In the data rows, the value 128 means zero.
Every row has a hidden score. How much higher is the second row's score than the first row's in each pair? 10 means about the same, 20 much higher and 0 much lower. The score is a weighted sum of the row's numbers plus the product of two more (or one squared), each taken from its middle value.
097 121 094 125 143 126 142 121 156 107 128 137 117 122 125 131 137 134 151 150
121 142 120 156 108 145 107 148 107 123 131 152 086 145 127 143 124 100 080 118: 13
145 135 154 109 126 132 099 136 152 140 124 139 104 131 121 085 090 124 120 121
150 125 149 106 118 162 091 172 115 146 134 123 115 131 127 179 110 133 125 148: 9
108 150 139 140 124 125 146 118 122 117 107 150 138 126 139 131 107 110 106 115
143 127 138 131 186 156 134 100 141 119 118 122 116 088 110 138 101 143 138 156: 13
088 124 128 125 120 129 145 120 157 119 133 134 127 166 144 101 118 144 117 131
122 121 152 156 181 114 140 100 114 103 115 128 120 129 142 127 103 139 098 141: 6
093 075 153 153 106 092 114 176 117 179 094 100 112 174 125 189 186 153 115 122
075 093 148 146 125 118 154 100 136 139 135 102 115 194 122 145 164 143 141 128: 5
136 090 153 164 176 120 144 148 111 179 111 079 151 154 112 192 111 169 110 161
127 136 133 146 146 154 129 143 151 085 152 132 121 144 143 165 142 125 124 147: 17
152 177 156 092 134 090 103 128 104 181 112 099 146 125 139 119 089 139 132 150
100 143 150 108 164 157 140 104 089 127 141 136 085 131 161 130 100 141 139 151: 7
135 117 074 117 112 129 155 135 126 092 138 148 128 085 107 115 131 128 177 124
134 131 067 171 103 160 144 154 107 142 126 135 129 125 122 156 168 126 123 149: 15
112 164 090 124 135 095 188 086 176 114 123 119 140 125 061 106 180 156 105 112
162 144 122 081 108 111 147 137 118 111 162 121 111 113 138 101 140 138 129 155: 11
152 122 168 121 161 135 104 138 073 145 122 100 153 133 176 178 052 125 155 172
116 131 124 131 135 076 143 121 130 131 098 160 111 132 159 076 111 120 134 141: 14
127 101 157 123 168 145 115 149 104 090 136 168 112 134 187 115 063 137 154 155
175 142 130 081 153 116 099 136 088 174 115 089 162 102 128 154 096 138 127 156: 13
133 172 128 121 129 124 121 150 156 147 111 133 138 109 101 107 142 107 106 113
183 146 147 083 136 115 130 141 077 146 116 123 176 112 138 123 092 139 123 163: 8
120 156 127 144 142 160 114 138 110 121 103 125 128 117 123 140 109 119 101 135
088 115 135 182 141 085 134 117 075 157 104 059 121 196 176 155 145 131 091 177: 10
146 148 089 117 099 119 112 131 105 122 130 098 150 095 106 127 118 120 160 113
132 130 153 132 144 137 146 119 080 152 099 107 150 152 144 163 121 165 125 153: 11
145 087 158 147 176 085 158 106 105 182 125 056 144 133 089 171 120 176 134 149
138 155 113 170 141 136 131 149 141 139 119 148 142 107 121 126 111 124 110 128: 16
158 148 127 113 182 143 154 073 139 159 123 108 164 093 081 115 051 197 147 164
144 136 143 135 135 136 118 116 126 114 103 156 121 151 148 126 093 094 118 120: 10
149 147 134 107 099 102 110 142 116 113 128 150 137 139 150 092 132 107 106 120
123 117 081 175 130 116 153 112 145 132 108 141 123 085 086 152 169 130 158 125: 13
176 109 153 104 139 107 131 158 094 165 144 074 165 132 117 151 143 141 132 145
156 119 168 098 134 142 099 150 095 179 098 064 157 122 122 165 074 154 125 152: 10
106 109 115 138 153 100 129 096 141 142 143 074 123 121 099 149 120 169 129 158
147 122 147 137 116 131 124 142 155 088 113 164 137 115 127 124 141 145 142 105: 15
158 130 151 130 162 128 145 144 118 157 121 112 149 141 103 162 125 153 131 138
104 133 091 151 109 140 161 117 132 104 132 147 126 134 128 110 144 132 150 137: 12
138 128 124 130 138 121 144 141 090 135 117 079 146 124 141 138 112 122 128 142
142 123 140 127 137 173 124 143 122 089 126 155 141 110 138 128 078 104 113 104: 11
078 139 127 136 098 146 142 087 123 119 153 135 101 141 136 096 135 181 173 160
138 176 133 116 127 133 121 112 128 117 119 167 119 139 122 107 109 112 082 117: 7
122 165 118 120 131 111 148 130 123 118 111 118 127 147 147 104 133 127 099 135
132 154 129 123 137 123 094 129 117 117 114 137 156 109 134 145 112 126 130 135: 12
120 138 117 103 128 143 124 105 169 105 120 149 116 130 133 099 137 106 118 108
151 091 166 070 151 110 079 149 107 160 128 070 165 141 181 127 059 107 113 182: 11
125 101 130 135 110 144 100 152 151 108 107 142 089 101 143 116 153 127 173 104
134 108 148 137 102 144 135 147 119 148 144 102 120 142 139 159 125 142 116 123: 8
127 094 096 171 160 148 130 112 145 111 132 107 133 146 135 152 150 139 108 156
148 095 139 121 143 122 102 169 135 130 124 092 162 143 146 152 144 099 153 105: 7
108 137 104 164 112 138 106 149 120 128 111 150 149 093 103 132 140 093 139 094
140 133 135 130 099 109 114 119 132 115 115 148 148 135 123 125 142 108 120 107: 6
119 113 104 137 129 126 140 103 145 101 138 139 127 132 103 127 134 125 126 136
138 094 106 167 150 154 166 143 135 124 134 121 118 080 085 183 159 173 141 114: 13
121 119 118 147 127 135 148 140 154 149 116 160 114 144 141 131 122 112 088 115
139 157 114 141 136 093 143 117 158 157 117 107 123 101 073 121 140 144 102 112: 9
121 099 145 111 106 132 089 167 139 132 131 119 129 154 151 145 150 081 142 115
165 129 116 105 116 081 125 136 117 178 126 107 165 160 143 104 153 141 113 138: 11
164 170 101 096 115 187 104 162 130 148 139 125 140 095 151 134 086 120 099 150
121 092 135 131 132 132 131 143 156 106 105 178 124 106 123 123 140 111 168 122: 13
126 134 127 081 138 131 133 100 138 099 155 124 128 107 123 083 109 123 129 130
115 108 113 149 139 147 144 129 155 095 124 150 129 126 128 145 156 113 106 113: 13
112 167 119 142 151 128 141 090 100 150 134 110 128 141 139 123 136 137 137 138
134 132 119 137 118 162 124 152 102 140 155 130 106 133 149 178 121 096 109 116: 8
165 185 147 119 125 139 107 118 101 134 134 127 140 126 146 126 055 136 116 170
101 166 148 144 094 118 118 141 153 106 120 168 112 153 127 106 142 112 110 105: 12
123 156 152 146 131 109 125 159 086 164 111 141 136 162 156 132 140 128 100 144
101 105 145 133 154 155 144 116 132 114 087 153 131 136 125 132 132 142 144 129: 9
127 141 138 140 134 132 149 117 158 112 136 131 092 143 121 143 157 145 171 143
158 178 109 131 106 156 133 175 115 179 128 111 164 073 080 179 106 113 128 148: 4
121 133 106 105 079 143 112 123 163 135 175 148 140 132 142 088 122 097 114 088
119 110 143 129 120 127 104 141 137 141 112 143 106 104 124 127 128 110 146 112: 17
162 140 097 124 096 148 126 154 154 141 155 107 133 092 054 131 139 125 108 099
127 152 110 155 091 158 118 154 137 125 155 170 106 147 123 128 126 098 071 107: 10
138 126 144 112 160 110 117 109 104 130 130 138 134 153 132 119 107 145 151 143
141 098 104 109 125 140 116 107 109 113 146 124 135 134 091 137 134 138 134 131: 11
119 076 173 145 148 140 113 163 115 103 105 153 093 128 166 160 113 107 139 127
111 162 115 143 125 097 104 109 099 151 099 109 153 166 119 133 129 116 072 137: 16
135 114 135 143 109 092 128 140 135 156 119 129 111 139 126 124 130 135 106 123
114 128 152 113 141 126 117 126 148 123 107 122 139 136 143 121 097 108 125 143: 8
120 086 171 138 191 141 180 082 127 151 109 109 117 131 075 164 116 194 152 128
139 126 123 125 152 141 109 134 108 123 129 138 134 126 147 125 138 142 135 122: 15
103 157 068 077 115 180 091 029 143 100 209 096 114 123 145 077 126 161 195 140
131 126 145 105 112 119 086 147 153 102 152 137 122 134 153 089 116 105 134 106: 14
136 111 097 118 126 135 114 125 130 128 140 118 137 132 113 131 151 113 138 114
162 136 112 139 162 134 145 131 134 102 100 163 159 091 109 138 117 135 144 138: 9
118 122 112 160 099 145 139 150 149 117 122 148 123 127 107 160 147 108 086 102
131 174 096 091 054 134 095 134 133 158 174 115 114 109 103 084 145 106 151 142: 14
124 118 155 122 143 157 107 081 165 128 134 137 138 137 100 137 124 151 098 131
111 099 158 125 117 065 116 126 122 173 110 099 133 155 137 117 145 122 134 120: 9
141 155 184 110 123 126 103 132 126 133 127 115 112 150 132 119 109 161 128 135
171 150 132 117 161 093 146 100 103 136 129 120 169 157 141 113 137 134 102 160: 6
141 117 122 101 140 117 117 093 132 126 130 118 134 128 132 099 116 162 162 119
102 130 140 157 145 162 124 155 139 111 106 181 118 142 138 154 158 115 093 093: 12
141 075 138 126 175 129 161 075 167 143 129 102 154 102 075 151 127 184 168 126
163 120 126 108 132 126 086 165 074 064 124 143 124 116 204 121 090 090 179 133: 11
118 098 149 126 165 145 141 136 082 147 113 123 118 136 177 148 107 131 152 187
137 170 097 097 133 139 168 124 124 167 141 108 176 107 102 159 125 152 141 176: 3
116 115 124 139 124 111 132 127 115 091 121 159 099 123 127 134 133 100 122 105
129 160 126 132 118 149 123 132 148 125 138 145 158 138 149 109 112 094 111 125: 13
170 164 090 158 090 139 119 165 111 115 153 141 174 084 107 142 115 088 115 116
134 163 129 127 155 097 145 138 102 128 121 111 139 136 143 115 096 109 105 176: 6
116 086 130 179 185 142 157 096 113 144 108 083 148 156 114 180 142 163 130 151
142 135 088 147 133 121 133 100 139 115 139 135 144 089 106 125 126 118 169 116: 8
131 172 114 107 119 130 116 155 097 154 136 120 139 120 140 132 141 125 134 135
129 114 129 138 103 107 162 135 129 160 158 137 124 120 077 125 153 125 122 121: 10
133 107 156 103 155 134 134 122 130 152 114 119 144 162 140 143 144 137 118 102
073 090 227 093 144 108 071 164 079 166 097 082 100 160 220 156 083 126 197 174: 14
104 126 161 139 147 141 154 132 119 161 114 112 151 149 150 172 122 123 109 142
130 150 115 142 108 116 108 110 112 101 137 126 108 160 149 107 114 117 100 118: 15
140 129 143 145 114 115 131 123 122 116 112 126 116 127 129 153 137 111 126 108
127 150 133 140 150 136 120 086 133 136 128 136 115 152 132 132 154 133 084 152: 19
182 083 164 054 117 099 074 136 149 150 116 135 174 111 160 091 087 092 166 095
125 114 180 112 180 163 133 112 126 139 094 099 139 124 110 157 098 166 155 152: 2
050 166 127 084 089 141 114 072 162 140 171 098 062 128 126 070 110 147 170 146
142 120 145 131 134 135 137 141 105 129 143 133 156 149 161 123 110 120 119 130: 15
050 144 120 177 099 138 102 175 116 175 117 074 091 152 123 177 203 126 139 163
147 109 090 154 137 120 144 092 105 141 124 131 149 116 128 124 113 143 158 152: 7
174 168 148 123 102 118 142 171 101 134 108 125 142 104 120 172 098 116 121 148
075 122 146 150 152 177 115 117 147 134 126 109 105 126 136 129 107 134 113 138: 15
080 189 067 113 062 158 095 132 132 153 151 111 083 124 138 103 184 122 171 149
104 105 147 107 143 148 125 141 130 089 138 144 109 138 143 123 140 096 187 117: 4
111 137 130 130 106 087 125 121 114 133 119 109 113 162 124 092 138 131 104 129
125 109 107 118 146 128 149 154 132 120 134 131 116 095 106 137 134 131 135 130: 8
118 084 137 140 099 105 159 135 128 133 138 119 135 174 146 087 135 129 119 147
154 168 127 104 143 129 122 131 107 152 106 093 151 115 106 139 094 159 152 137: 1
111 120 125 153 138 135 119 114 106 111 092 146 123 118 133 141 134 137 118 148
119 106 155 120 154 142 147 116 121 120 111 160 145 135 168 108 114 108 153 125: 2
125 110 092 148 116 154 123 145 138 084 145 127 120 082 089 151 125 123 118 106
132 143 116 114 125 102 075 127 113 112 123 131 124 132 160 100 086 117 169 147: 11
128 149 169 144 122 127 125 132 119 130 087 153 118 149 151 137 130 128 122 138
147 164 146 124 131 110 147 107 115 115 116 156 137 101 150 109 122 102 130 134: 7
082 144 095 128 140 102 127 089 096 098 117 137 110 111 100 102 138 126 148 092
149 173 133 128 108 116 121 142 142 113 141 167 151 076 131 130 095 096 140 130: 7
119 124 115 146 144 114 137 127 142 102 130 135 131 104 113 130 127 132 110 118
149 106 143 164 157 132 152 124 120 165 114 081 156 137 088 178 108 175 121 151: 14
148 078 198 096 160 090 155 143 115 175 112 107 145 196 183 146 126 110 143 144
143 103 127 136 116 138 102 117 135 098 121 149 129 122 123 137 144 118 124 094: 15
124 139 136 133 153 108 126 131 125 134 118 132 131 128 110 147 102 113 112 121
100 147 137 135 136 127 134 125 120 110 106 141 137 143 154 118 108 118 139 124: 10
135 154 124 067 106 125 085 126 081 136 137 134 143 121 165 114 117 127 157 117
104 194 091 119 063 127 117 154 102 185 130 103 135 115 114 109 137 091 101 130: 9
147 112 145 109 191 156 118 123 172 119 135 100 139 112 101 134 098 124 132 149
137 164 115 142 099 119 151 135 127 136 136 116 109 134 138 111 131 098 117 113: 10
105 104 128 179 129 131 122 141 153 112 093 141 107 102 114 152 149 121 102 115
159 104 142 127 148 139 155 091 170 125 120 147 153 121 092 142 132 139 134 097: 5
140 100 166 101 127 087 109 147 108 128 126 119 094 129 149 096 097 141 175 178
102 088 158 143 153 121 138 120 165 086 117 155 101 143 142 134 114 108 122 115: 6
143 152 131 111 147 127 099 119 133 122 122 158 160 124 153 075 112 118 128 113
156 152 128 111 140 095 141 119 119 117 111 142 165 127 127 090 098 130 123 128: 6
122 190 100 172 091 143 108 182 116 123 116 146 102 134 166 139 145 092 082 119
104 137 136 122 136 141 149 116 122 141 123 121 134 129 117 152 117 125 109 150: 6
100 107 137 110 112 092 111 111 120 098 125 107 094 183 161 105 120 136 113 143
107 135 089 151 133 163 144 100 149 113 147 133 128 105 124 112 128 146 174 151: 15
134 133 155 155 113 143 132 140 106 137 117 155 130 122 143 105 109 107 133 085
131 096 177 115 122 119 141 124 174 143 098 137 122 132 125 136 147 129 106 118: 11
140 058 118 086 149 072 112 128 111 120 105 084 127 161 135 126 157 129 155 156
139 109 148 132 154 151 142 110 132 118 110 135 138 131 137 140 134 135 138 128: 7
112 137 119 142 122 131 181 112 155 136 136 125 140 122 116 138 130 133 138 126
145 143 127 160 133 136 116 151 107 144 110 096 137 109 142 171 149 135 132 166: 14
192 149 129 104 113 105 116 170 093 184 132 089 169 130 105 158 144 130 128 154
109 146 150 134 118 126 135 123 114 117 152 115 106 144 137 105 124 121 136 119: 13
150 118 136 132 124 127 146 122 103 126 148 135 123 158 142 141 143 109 145 120
111 124 150 134 134 119 143 100 138 103 103 145 134 140 138 110 114 136 100 134: 10
153 153 156 099 137 159 137 124 082 172 159 086 149 128 134 155 059 153 121 146
112 141 100 125 141 157 148 112 146 111 152 138 111 105 122 104 149 135 146 150: 15
114 136 096 147 126 106 177 089 185 127 142 114 116 141 083 100 139 144 084 119
106 110 100 138 148 141 153 118 149 116 117 129 141 114 104 118 118 119 143 119: 4
119 075 130 111 127 179 072 166 150 132 137 092 130 097 109 197 157 127 174 089
106 137 137 156 113 124 136 137 111 109 134 140 126 111 119 118 117 122 148 125: 11
109 130 101 126 114 143 113 113 126 109 116 147 110 105 124 126 121 096 173 118
164 142 127 163 136 125 124 130 116 106 143 150 119 105 135 112 108 121 133 135: 13
085 132 137 174 126 138 114 140 117 160 123 090 085 162 159 161 181 125 102 162
128 115 155 110 149 133 122 121 129 109 132 158 123 146 146 106 135 121 113 117: 7
089 105 142 148 136 129 131 126 145 140 099 140 103 115 111 145 148 114 133 120
125 130 128 127 124 105 135 142 087 152 105 140 103 151 171 123 183 147 119 154: 10
139 098 127 135 135 155 130 121 116 103 139 157 113 125 146 130 112 129 143 118
108 122 102 167 113 152 114 155 134 137 130 157 120 076 117 137 108 094 155 123: 13
111 146 138 120 127 109 123 089 099 126 132 103 118 142 132 095 117 148 133 168
147 105 148 140 131 133 131 107 168 147 136 149 093 120 089 133 178 173 102 096: 13
081 098 147 174 112 109 142 149 105 145 092 118 091 148 113 159 156 133 116 108
129 103 127 153 171 135 157 132 103 149 103 107 143 114 091 163 119 148 132 152: 10
126 143 154 123 127 106 135 135 155 110 110 156 129 146 139 110 143 116 105 125
138 113 140 151 155 103 178 139 096 157 121 068 145 147 132 193 125 137 135 170: 9
158 110 101 158 151 103 196 106 140 114 129 133 152 115 080 113 160 158 130 109
132 107 154 163 121 117 133 162 130 130 105 151 126 119 124 163 141 127 124 116: 3
123 098 156 120 180 142 115 146 119 153 123 118 125 136 166 177 094 118 151 135
134 123 148 127 140 147 125 103 109 107 129 136 111 150 168 133 110 135 131 129: 10
178 121 132 091 111 098 140 146 127 155 132 121 159 102 099 123 127 121 143 123
139 141 179 087 138 130 140 129 124 129 093 147 126 126 129 070 101 139 134 100: 11
099 158 117 118 121 123 126 080 137 095 161 143 106 121 118 092 124 140 136 117
162 148 119 136 151 128 125 120 153 109 133 148 151 094 109 102 108 105 105 104: 13
096 156 104 107 090 138 101 145 160 178 140 091 116 126 129 122 168 157 160 147
127 117 124 161 142 150 128 134 111 127 116 142 111 125 118 145 115 135 151 146: 10
081 121 144 140 128 147 117 091 131 112 126 097 085 152 129 137 152 146 122 134
109 130 109 138 139 138 143 143 127 121 154 093 128 125 109 140 129 133 109 118: 15
139 107 142 125 162 143 133 141 135 107 109 148 110 129 146 168 132 126 142 127
081 140 071 099 123 146 156 088 134 104 166 128 112 088 115 104 134 145 145 163: 9
161 146 136 096 105 121 088 145 117 148 163 139 138 106 135 090 095 093 128 120
155 139 128 104 122 135 096 162 099 166 151 089 143 101 130 158 131 134 142 162: 10
115 163 110 155 122 102 160 093 133 146 118 130 128 123 083 118 154 114 102 092
124 111 165 114 130 125 116 118 152 142 119 132 143 121 153 126 116 141 119 093: 10
140 100 162 121 173 115 172 110 111 121 099 130 115 148 111 150 129 157 150 117
157 076 116 131 161 130 106 126 108 094 135 119 165 096 136 134 096 149 173 152: 17
106 159 137 114 108 126 131 101 134 138 116 141 153 126 114 127 095 134 131 134
122 114 152 127 091 157 132 133 146 119 137 143 121 156 136 109 143 109 104 122: 13
135 129 130 121 115 132 153 132 149 114 131 153 121 120 140 125 135 133 094 114
126 137 135 135 106 132 118 141 131 140 118 129 117 130 131 114 140 109 114 086: 12
